In the data rows, zero lies at 4.5, halfway between 4 and 5.
One hidden rule gives every row of this table a label. Here are some rows, each with its label.
c(8, 2, 0, 7, 5, 4, 4, 8, 6, 5, 0, 1, 3, 5, 4, 4, 6, 5, 3, 0, 3, 6, 4, 5, 5, 3, 2, 4, 4, 8, 5, 2) C
c(9, 4, 0, 6, 4, 3, 3, 6, 5, 5, 1, 2, 4, 9, 4, 6, 5, 6, 0, 4, 2, 5, 4, 6, 6, 2, 1, 5, 5, 9, 6, 4) C
c(9, 7, 3, 1, 7, 5, 3, 2, 6, 8, 0, 6, 9, 9, 3, 6, 5, 8, 6, 7, 7, 7, 4, 6, 7, 6, 7, 7, 7, 6, 4, 4) B
c(4, 3, 4, 7, 3, 4, 5, 5, 4, 4, 5, 4, 2, 5, 4, 5, 5, 2, 5, 4, 2, 4, 4, 5, 5, 2, 4, 5, 4, 4, 4, 3) C
c(6, 1, 0, 9, 2, 4, 4, 7, 5, 4, 4, 2, 4, 3, 5, 5, 5, 6, 3, 3, 4, 5, 4, 3, 5, 3, 4, 3, 3, 6, 6, 2) C
c(5, 5, 9, 4, 3, 6, 5, 4, 6, 5, 6, 7, 5, 0, 5, 4, 4, 8, 7, 4, 8, 4, 5, 4, 3, 5, 6, 3, 5, 3, 4, 4) A
c(3, 4, 4, 5, 5, 4, 5, 3, 4, 4, 6, 3, 4, 6, 5, 5, 5, 4, 4, 9, 3, 5, 4, 4, 6, 3, 5, 6, 5, 4, 4, 9) A
c(0, 5, 4, 4, 3, 6, 5, 6, 5, 3, 9, 5, 0, 0, 6, 3, 3, 8, 6, 3, 8, 2, 6, 1, 3, 5, 3, 2, 3, 3, 6, 2) A
c(6, 4, 4, 6, 5, 4, 5, 6, 4, 5, 3, 4, 2, 7, 4, 5, 4, 3, 2, 3, 4, 5, 5, 6, 5, 4, 4, 4, 4, 6, 5, 4) C
c(3, 5, 6, 1, 3, 5, 5, 4, 5, 6, 6, 5, 7, 4, 4, 5, 3, 6, 7, 7, 5, 5, 4, 3, 4, 4, 6, 6, 5, 3, 4, 4) B
c(4, 5, 5, 2, 3, 4, 4, 5, 3, 5, 5, 5, 3, 5, 4, 4, 4, 2, 5, 5, 2, 5, 5, 7, 5, 2, 8, 5, 4, 6, 5, 3) C
c(9, 7, 1, 4, 6, 4, 4, 5, 5, 6, 1, 6, 7, 8, 4, 5, 5, 5, 4, 6, 1, 6, 2, 6, 6, 5, 6, 6, 5, 7, 4, 7) C
c(6, 6, 3, 4, 4, 5, 4, 3, 6, 5, 4, 5, 7, 4, 5, 3, 5, 4, 6, 4, 6, 4, 4, 5, 3, 5, 3, 3, 5, 5, 5, 5) A
c(0, 1, 5, 5, 1, 4, 6, 5, 3, 2, 9, 2, 0, 0, 5, 4, 4, 2, 5, 6, 5, 2, 5, 4, 4, 4, 3, 5, 4, 3, 4, 5) A
c(3, 6, 6, 4, 6, 6, 4, 5, 6, 3, 3, 4, 4, 2, 5, 3, 5, 8, 9, 2, 8, 5, 5, 3, 4, 7, 3, 0, 5, 2, 6, 3) B
c(8, 5, 5, 4, 5, 5, 4, 2, 6, 5, 3, 5, 5, 8, 4, 4, 4, 8, 6, 5, 4, 6, 4, 3, 5, 5, 8, 2, 5, 5, 5, 4) B
c(1, 3, 6, 6, 2, 4, 5, 7, 5, 2, 4, 3, 3, 3, 5, 3, 5, 3, 4, 4, 7, 4, 6, 3, 3, 3, 1, 1, 3, 4, 4, 1) A
c(2, 7, 3, 5, 7, 5, 3, 6, 6, 5, 0, 4, 4, 6, 5, 5, 4, 6, 4, 1, 7, 5, 3, 4, 5, 3, 2, 2, 5, 5, 5, 4) A
c(2, 4, 3, 3, 7, 4, 4, 4, 3, 5, 7, 5, 5, 5, 4, 5, 4, 5, 4, 6, 5, 5, 4, 5, 6, 4, 7, 6, 5, 6, 5, 9) C
c(4, 5, 4, 4, 7, 6, 5, 5, 6, 5, 6, 4, 7, 2, 5, 4, 4, 5, 4, 5, 5, 3, 5, 4, 3, 5, 1, 2, 4, 3, 5, 4) A
c(9, 4, 0, 5, 7, 6, 2, 6, 8, 3, 0, 2, 4, 7, 5, 3, 7, 9, 7, 0, 8, 5, 4, 1, 5, 5, 0, 2, 4, 8, 6, 1) C
c(6, 4, 7, 3, 8, 4, 5, 4, 4, 4, 3, 4, 5, 3, 5, 4, 5, 5, 2, 3, 6, 4, 5, 4, 5, 3, 4, 4, 4, 4, 4, 5) A
c(3, 5, 8, 3, 5, 4, 5, 4, 4, 4, 7, 8, 6, 1, 5, 5, 4, 4, 5, 5, 5, 4, 5, 3, 4, 7, 9, 5, 5, 2, 4, 6) B
c(4, 7, 6, 2, 5, 6, 4, 4, 5, 5, 5, 6, 7, 3, 4, 4, 3, 4, 8, 3, 8, 5, 5, 2, 3, 6, 4, 5, 5, 3, 4, 4) B
c(1, 7, 4, 6, 5, 5, 5, 4, 4, 4, 4, 4, 2, 3, 5, 3, 5, 5, 8, 2, 8, 5, 6, 3, 3, 5, 2, 1, 3, 3, 5, 2) A
c(6, 4, 6, 5, 5, 4, 3, 3, 4, 5, 8, 5, 6, 4, 3, 5, 4, 4, 2, 6, 2, 4, 4, 5, 4, 4, 7, 3, 5, 5, 4, 4) C
c(1, 4, 6, 3, 3, 3, 5, 4, 4, 5, 7, 6, 4, 3, 4, 6, 4, 0, 1, 9, 0, 4, 5, 5, 4, 4, 8, 6, 5, 4, 4, 7) B
c(9, 5, 0, 8, 4, 5, 3, 5, 7, 5, 0, 3, 2, 6, 5, 4, 6, 6, 5, 3, 9, 5, 3, 6, 4, 3, 0, 1, 4, 6, 6, 1) C
c(8, 5, 6, 4, 4, 4, 4, 4, 5, 6, 4, 4, 7, 7, 4, 4, 5, 6, 4, 6, 4, 6, 3, 5, 5, 4, 7, 6, 5, 6, 5, 6) C
c(2, 5, 4, 4, 2, 5, 5, 5, 5, 3, 5, 3, 4, 3, 5, 5, 5, 6, 5, 3, 9, 4, 5, 5, 4, 6, 5, 1, 4, 5, 5, 3) B
c(7, 5, 8, 3, 5, 3, 5, 5, 4, 5, 6, 6, 4, 4, 4, 5, 5, 7, 3, 5, 2, 4, 4, 6, 4, 4, 8, 7, 5, 3, 4, 8) B
c(2, 4, 4, 5, 2, 4, 5, 5, 5, 4, 6, 3, 7, 2, 5, 4, 5, 1, 6, 2, 2, 3, 5, 4, 4, 3, 8, 6, 4, 5, 5, 4) A
c(4, 2, 6, 5, 5, 3, 6, 5, 2, 5, 6, 5, 6, 3, 3, 6, 3, 1, 4, 7, 2, 4, 4, 4, 5, 3, 9, 7, 5, 4, 3, 8) C
c(4, 3, 5, 4, 5, 4, 5, 3, 4, 3, 9, 5, 3, 3, 5, 5, 4, 4, 3, 5, 5, 4, 5, 4, 2, 5, 8, 4, 5, 3, 5, 4) A
c(5, 4, 0, 5, 3, 4, 4, 6, 6, 5, 2, 2, 2, 5, 4, 5, 6, 6, 3, 6, 4, 5, 3, 6, 6, 3, 1, 4, 5, 7, 5, 4) C
c(7, 5, 5, 5, 6, 5, 4, 4, 5, 3, 2, 4, 5, 8, 4, 5, 5, 4, 4, 4, 3, 4, 4, 5, 4, 6, 4, 4, 6, 5, 4, 5) B
c(1, 6, 7, 4, 5, 4, 4, 3, 4, 4, 5, 4, 6, 5, 5, 4, 5, 5, 3, 4, 4, 4, 5, 3, 6, 5, 5, 4, 5, 5, 4, 2) A
c(9, 5, 2, 4, 7, 3, 4, 5, 4, 5, 0, 4, 4, 7, 4, 5, 5, 4, 2, 8, 2, 5, 4, 8, 6, 2, 4, 7, 5, 6, 4, 6) C
c(0, 4, 8, 5, 3, 4, 5, 4, 4, 5, 7, 5, 5, 4, 4, 4, 3, 5, 3, 2, 2, 3, 5, 4, 5, 4, 6, 3, 5, 4, 4, 3) B
c(6, 5, 1, 4, 6, 3, 4, 3, 4, 6, 6, 5, 5, 7, 4, 5, 5, 1, 3, 6, 1, 4, 4, 9, 5, 5, 9, 9, 7, 5, 4, 6) B
c(6, 8, 5, 4, 6, 5, 4, 3, 6, 4, 2, 5, 7, 7, 5, 4, 5, 8, 6, 5, 9, 6, 4, 4, 5, 6, 4, 3, 6, 5, 4, 4) B
c(0, 4, 8, 6, 0, 5, 6, 4, 4, 3, 8, 5, 3, 2, 5, 4, 4, 3, 8, 5, 4, 2, 7, 1, 1, 5, 2, 4, 2, 1, 5, 6) A
c(8, 5, 3, 7, 6, 5, 5, 4, 4, 5, 4, 5, 6, 5, 4, 5, 4, 5, 6, 4, 1, 6, 4, 7, 6, 4, 5, 4, 5, 5, 4, 6) C
c(1, 6, 9, 5, 3, 5, 5, 5, 4, 3, 9, 5, 4, 6, 4, 5, 4, 4, 5, 8, 6, 4, 5, 3, 3, 6, 8, 4, 4, 3, 4, 5) B
c(2, 2, 4, 4, 3, 4, 5, 5, 1, 5, 8, 6, 6, 4, 3, 5, 3, 1, 2, 8, 0, 5, 4, 9, 5, 4, 6, 9, 4, 2, 2, 7) B
c(0, 2, 7, 6, 1, 4, 6, 4, 2, 4, 9, 6, 7, 1, 4, 5, 4, 3, 6, 6, 0, 4, 6, 5, 4, 6, 6, 8, 4, 4, 3, 8) B
c(3, 5, 7, 6, 3, 6, 5, 5, 4, 4, 5, 5, 0, 6, 5, 4, 4, 5, 7, 3, 6, 3, 5, 1, 4, 7, 2, 3, 4, 4, 6, 3) B
c(5, 4, 8, 3, 3, 4, 5, 5, 4, 4, 8, 4, 3, 4, 5, 5, 3, 2, 4, 5, 4, 3, 5, 4, 4, 4, 4, 7, 4, 4, 5, 7) A
c(6, 5, 7, 3, 6, 6, 4, 4, 5, 5, 2, 4, 6, 6, 5, 5, 5, 7, 4, 4, 5, 5, 3, 3, 4, 5, 5, 4, 5, 6, 4, 6) C
c(5, 5, 3, 2, 8, 4, 4, 5, 7, 5, 0, 3, 6, 7, 4, 4, 5, 8, 7, 3, 5, 6, 4, 5, 5, 5, 4, 3, 5, 6, 4, 4) C
c(9, 3, 3, 4, 5, 5, 3, 5, 5, 5, 0, 2, 3, 8, 5, 4, 6, 5, 5, 3, 4, 5, 4, 4, 5, 3, 2, 3, 3, 6, 5, 3) C
c(6, 4, 2, 5, 3, 6, 3, 4, 6, 4, 0, 3, 2, 2, 6, 3, 5, 6, 7, 1, 7, 4, 4, 3, 4, 5, 2, 2, 4, 5, 5, 1) A
c(2, 3, 4, 6, 0, 4, 6, 6, 3, 5, 5, 5, 1, 2, 5, 3, 4, 2, 3, 3, 1, 4, 5, 5, 4, 3, 2, 5, 3, 4, 5, 3) A
c(6, 1, 0, 3, 4, 3, 5, 4, 3, 6, 3, 4, 8, 8, 3, 7, 5, 1, 2, 7, 1, 4, 4, 8, 7, 4, 9, 9, 5, 5, 3, 7) C
c(4, 4, 3, 5, 3, 5, 6, 6, 4, 5, 5, 3, 5, 2, 5, 5, 4, 2, 5, 5, 5, 3, 4, 5, 4, 4, 4, 3, 4, 6, 6, 4) C
c(8, 4, 3, 4, 5, 5, 4, 6, 5, 5, 1, 3, 0, 5, 4, 3, 5, 6, 2, 2, 7, 4, 5, 3, 5, 7, 3, 1, 5, 6, 5, 4) B
c(2, 8, 5, 4, 5, 5, 4, 4, 5, 5, 3, 4, 8, 5, 5, 4, 4, 8, 5, 4, 4, 5, 5, 5, 4, 6, 6, 2, 5, 5, 5, 4) B
c(9, 4, 0, 6, 6, 4, 3, 7, 5, 5, 3, 2, 5, 5, 4, 5, 5, 6, 1, 3, 3, 5, 4, 6, 5, 3, 4, 6, 4, 6, 4, 4) C
c(6, 4, 5, 7, 4, 5, 4, 6, 4, 4, 5, 4, 2, 6, 5, 4, 6, 2, 3, 4, 4, 4, 4, 6, 4, 5, 2, 5, 3, 6, 5, 1) C
c(7, 6, 1, 6, 4, 6, 4, 5, 5, 6, 2, 2, 3, 6, 6, 4, 6, 5, 5, 2, 6, 5, 4, 4, 5, 4, 4, 1, 5, 6, 5, 4) A
c(3, 5, 8, 3, 4, 4, 5, 2, 3, 5, 4, 4, 8, 4, 4, 4, 4, 5, 3, 5, 2, 4, 4, 4, 5, 5, 9, 8, 5, 5, 3, 6) B
c(6, 3, 2, 5, 4, 4, 4, 4, 5, 5, 2, 4, 5, 8, 4, 4, 5, 4, 2, 4, 6, 6, 3, 6, 5, 4, 1, 3, 5, 4, 6, 5) B
c(3, 3, 4, 7, 4, 5, 5, 4, 8, 4, 5, 4, 0, 2, 6, 2, 5, 6, 9, 0, 3, 3, 5, 1, 4, 5, 0, 0, 2, 4, 6, 0) A
c(8, 6, 2, 6, 7, 5, 5, 4, 6, 5, 3, 4, 4, 5, 5, 5, 5, 6, 4, 3, 6, 5, 3, 4, 6, 4, 4, 5, 6, 5, 5, 5) A
c(5, 7, 6, 4, 5, 6, 5, 4, 6, 4, 6, 6, 4, 3, 5, 3, 4, 7, 8, 5, 8, 5, 5, 4, 5, 5, 6, 4, 4, 4, 5, 1) A
c(4, 5, 4, 3, 6, 5, 4, 3, 4, 5, 5, 6, 7, 5, 4, 5, 5, 7, 3, 6, 3, 5, 5, 4, 5, 5, 8, 3, 5, 5, 5, 5) B
c(2, 3, 6, 4, 3, 3, 6, 5, 3, 4, 8, 4, 5, 1, 4, 5, 3, 1, 3, 6, 3, 4, 5, 5, 4, 3, 7, 6, 2, 4, 3, 5) C
c(2, 5, 8, 4, 7, 4, 6, 3, 3, 3, 9, 6, 7, 1, 4, 5, 3, 3, 4, 8, 3, 4, 6, 2, 4, 5, 6, 6, 4, 3, 4, 5) B
c(7, 5, 0, 4, 4, 7, 3, 5, 6, 4, 0, 3, 0, 9, 6, 3, 5, 7, 6, 0, 8, 6, 4, 2, 6, 4, 0, 0, 5, 5, 7, 0) A
c(8, 3, 1, 5, 2, 3, 5, 5, 3, 6, 5, 2, 3, 7, 4, 6, 5, 3, 0, 5, 0, 4, 3, 8, 6, 2, 3, 6, 4, 7, 4, 6) C
c(7, 2, 0, 8, 3, 4, 4, 6, 3, 3, 0, 2, 0, 8, 5, 5, 5, 2, 3, 2, 3, 4, 4, 6, 5, 2, 2, 5, 3, 8, 5, 2) C
c(5, 4, 1, 6, 7, 5, 3, 4, 6, 6, 0, 3, 6, 9, 4, 5, 5, 6, 3, 6, 7, 6, 4, 6, 6, 4, 1, 3, 6, 5, 5, 4) C
c(9, 4, 6, 3, 5, 4, 5, 3, 5, 5, 4, 7, 4, 5, 4, 5, 5, 9, 7, 5, 6, 4, 5, 5, 5, 5, 5, 6, 6, 3, 5, 6) B
Here are more rows. What is the label of each one?
c(2, 4, 7, 4, 1, 4, 5, 5, 2, 3, 9, 4, 5, 2, 4, 4, 4, 3, 3, 6, 5, 4, 5, 4, 5, 5, 5, 3, 2, 3, 5, 5): B
c(9, 4, 0, 7, 4, 5, 4, 6, 6, 5, 0, 2, 1, 8, 5, 4, 5, 7, 6, 1, 8, 5, 3, 6, 5, 4, 2, 0, 6, 7, 6, 4): C
c(6, 5, 4, 2, 6, 4, 4, 3, 4, 7, 4, 6, 9, 6, 4, 7, 5, 3, 3, 8, 1, 5, 4, 9, 6, 2, 8, 7, 5, 5, 4, 9): C
c(4, 5, 5, 6, 4, 5, 4, 6, 4, 4, 8, 3, 5, 5, 5, 4, 5, 5, 6, 6, 4, 4, 4, 3, 5, 4, 6, 5, 5, 3, 4, 5): A
c(2, 5, 5, 3, 4, 4, 6, 3, 4, 6, 8, 5, 6, 5, 5, 5, 3, 2, 4, 5, 6, 4, 5, 3, 4, 3, 6, 5, 4, 4, 3, 7): A
c(2, 6, 9, 2, 5, 3, 5, 3, 1, 5, 9, 6, 7, 0, 3, 6, 3, 1, 3, 9, 2, 3, 5, 7, 5, 6, 9, 8, 5, 1, 3, 9): B
c(1, 4, 6, 4, 6, 5, 4, 4, 5, 5, 6, 6, 5, 6, 4, 5, 3, 3, 6, 6, 5, 4, 5, 4, 4, 7, 7, 4, 5, 5, 4, 6): B
c(2, 3, 5, 5, 4, 5, 5, 6, 3, 5, 7, 4, 2, 2, 5, 4, 4, 4, 5, 4, 5, 3, 5, 3, 4, 4, 4, 6, 4, 2, 5, 5): A
c(2, 5, 4, 6, 2, 5, 4, 7, 5, 3, 2, 4, 2, 5, 6, 4, 5, 4, 4, 3, 3, 3, 5, 3, 3, 5, 0, 2, 3, 3, 6, 3): A
c(2, 5, 5, 3, 4, 4, 6, 4, 2, 4, 8, 7, 2, 1, 4, 5, 5, 4, 6, 4, 3, 5, 5, 4, 3, 4, 5, 6, 4, 4, 4, 6): B
c(0, 3, 7, 3, 6, 4, 5, 2, 3, 6, 8, 8, 6, 6, 3, 5, 4, 4, 3, 6, 3, 5, 4, 7, 5, 3, 7, 5, 5, 5, 4, 9): C
c(4, 6, 3, 5, 6, 5, 4, 4, 6, 5, 4, 5, 4, 5, 5, 2, 4, 8, 7, 1, 9, 4, 5, 2, 3, 7, 3, 1, 5, 4, 4, 3): B
c(4, 5, 6, 2, 6, 5, 4, 2, 4, 6, 7, 7, 8, 7, 4, 6, 4, 5, 4, 9, 5, 6, 4, 5, 5, 7, 9, 5, 7, 4, 3, 9): B
c(5, 3, 2, 9, 1, 5, 3, 8, 7, 3, 3, 1, 0, 6, 5, 3, 6, 6, 5, 0, 7, 5, 4, 4, 5, 1, 0, 1, 4, 8, 6, 0): C
c(0, 4, 9, 7, 2, 6, 6, 5, 5, 2, 8, 4, 2, 0, 6, 3, 4, 6, 9, 3, 9, 3, 5, 0, 2, 5, 0, 1, 3, 3, 6, 2): A
c(5, 5, 7, 4, 5, 5, 5, 7, 6, 5, 5, 5, 3, 3, 5, 4, 4, 6, 4, 4, 4, 5, 5, 3, 3, 5, 1, 2, 4, 4, 5, 4): A
c(9, 3, 1, 6, 3, 3, 5, 6, 4, 5, 0, 3, 5, 6, 4, 5, 6, 2, 0, 5, 2, 4, 3, 8, 6, 2, 5, 5, 4, 6, 5, 7): C
c(9, 0, 1, 8, 1, 4, 4, 6, 5, 5, 3, 2, 1, 3, 5, 5, 6, 2, 2, 0, 2, 4, 5, 5, 4, 2, 1, 4, 2, 6, 6, 4): C
c(5, 4, 4, 4, 5, 3, 5, 5, 2, 5, 6, 5, 6, 2, 3, 5, 4, 1, 1, 6, 0, 5, 5, 9, 5, 3, 6, 7, 6, 6, 4, 8): C
c(9, 3, 3, 6, 4, 3, 3, 6, 5, 7, 0, 3, 4, 5, 4, 5, 6, 4, 4, 5, 4, 5, 4, 7, 7, 2, 2, 2, 6, 7, 5, 5): C
c(6, 5, 1, 4, 6, 5, 4, 4, 6, 5, 3, 4, 5, 9, 5, 3, 4, 7, 6, 5, 8, 5, 4, 3, 4, 7, 4, 1, 5, 5, 4, 4): B
c(4, 7, 5, 3, 5, 6, 4, 4, 4, 4, 8, 6, 4, 1, 5, 3, 3, 6, 9, 5, 8, 5, 6, 1, 3, 8, 6, 6, 3, 4, 4, 4): B
c(3, 2, 3, 8, 2, 5, 5, 7, 6, 3, 0, 2, 2, 6, 5, 5, 5, 5, 2, 1, 4, 4, 4, 6, 4, 3, 0, 6, 2, 6, 6, 3): C
c(5, 3, 3, 8, 4, 4, 4, 5, 4, 5, 1, 1, 3, 7, 3, 5, 5, 4, 2, 2, 1, 4, 4, 6, 5, 2, 3, 6, 4, 7, 6, 4): C
c(0, 3, 5, 6, 2, 5, 6, 8, 5, 4, 6, 4, 2, 3, 5, 3, 4, 2, 4, 1, 5, 3, 5, 3, 3, 4, 0, 2, 3, 4, 6, 1): A
c(8, 4, 4, 6, 2, 4, 4, 5, 7, 4, 2, 4, 5, 8, 5, 4, 4, 3, 4, 5, 4, 5, 4, 3, 5, 4, 2, 4, 4, 4, 6, 4): A
c(3, 1, 5, 7, 0, 4, 6, 6, 2, 3, 6, 4, 1, 3, 5, 6, 5, 2, 2, 5, 4, 3, 5, 6, 4, 3, 2, 5, 3, 6, 4, 2): C
c(1, 4, 9, 6, 2, 4, 6, 6, 3, 3, 8, 3, 0, 1, 5, 5, 4, 0, 6, 6, 0, 2, 5, 4, 3, 4, 4, 4, 2, 3, 5, 5): A
c(5, 4, 4, 4, 5, 5, 4, 3, 5, 5, 1, 5, 3, 6, 4, 5, 5, 6, 3, 4, 3, 5, 3, 5, 4, 4, 3, 5, 4, 6, 3, 4): C
c(1, 4, 6, 4, 5, 5, 6, 4, 4, 4, 9, 6, 3, 3, 5, 4, 4, 4, 5, 5, 7, 5, 6, 3, 3, 4, 6, 5, 3, 4, 3, 4): A
c(8, 7, 4, 2, 9, 5, 4, 3, 8, 6, 2, 5, 6, 6, 4, 4, 4, 9, 7, 6, 8, 7, 4, 4, 5, 7, 4, 5, 6, 5, 5, 4): B
c(7, 4, 3, 2, 6, 4, 4, 5, 5, 6, 3, 5, 5, 5, 4, 5, 5, 6, 2, 6, 2, 6, 4, 6, 5, 4, 7, 6, 5, 4, 4, 5): B
c(6, 4, 2, 6, 8, 4, 4, 5, 6, 5, 4, 4, 6, 8, 4, 4, 6, 6, 5, 0, 9, 5, 4, 3, 4, 3, 0, 2, 5, 6, 6, 1): C
c(3, 2, 3, 5, 6, 4, 5, 4, 3, 4, 0, 3, 3, 4, 4, 5, 5, 4, 3, 4, 3, 4, 4, 5, 5, 4, 6, 7, 4, 6, 5, 6): C
c(8, 3, 0, 7, 4, 4, 4, 6, 3, 4, 0, 2, 4, 7, 4, 4, 6, 6, 5, 1, 5, 5, 4, 5, 5, 2, 3, 4, 5, 6, 5, 3): C
c(1, 4, 6, 6, 6, 5, 5, 3, 3, 3, 6, 4, 5, 2, 4, 4, 3, 5, 5, 5, 1, 4, 5, 5, 3, 4, 5, 4, 4, 3, 5, 4): B
Which column or columns does the hidden rule look at? Columns are counted from 0, in order:
14 25 29
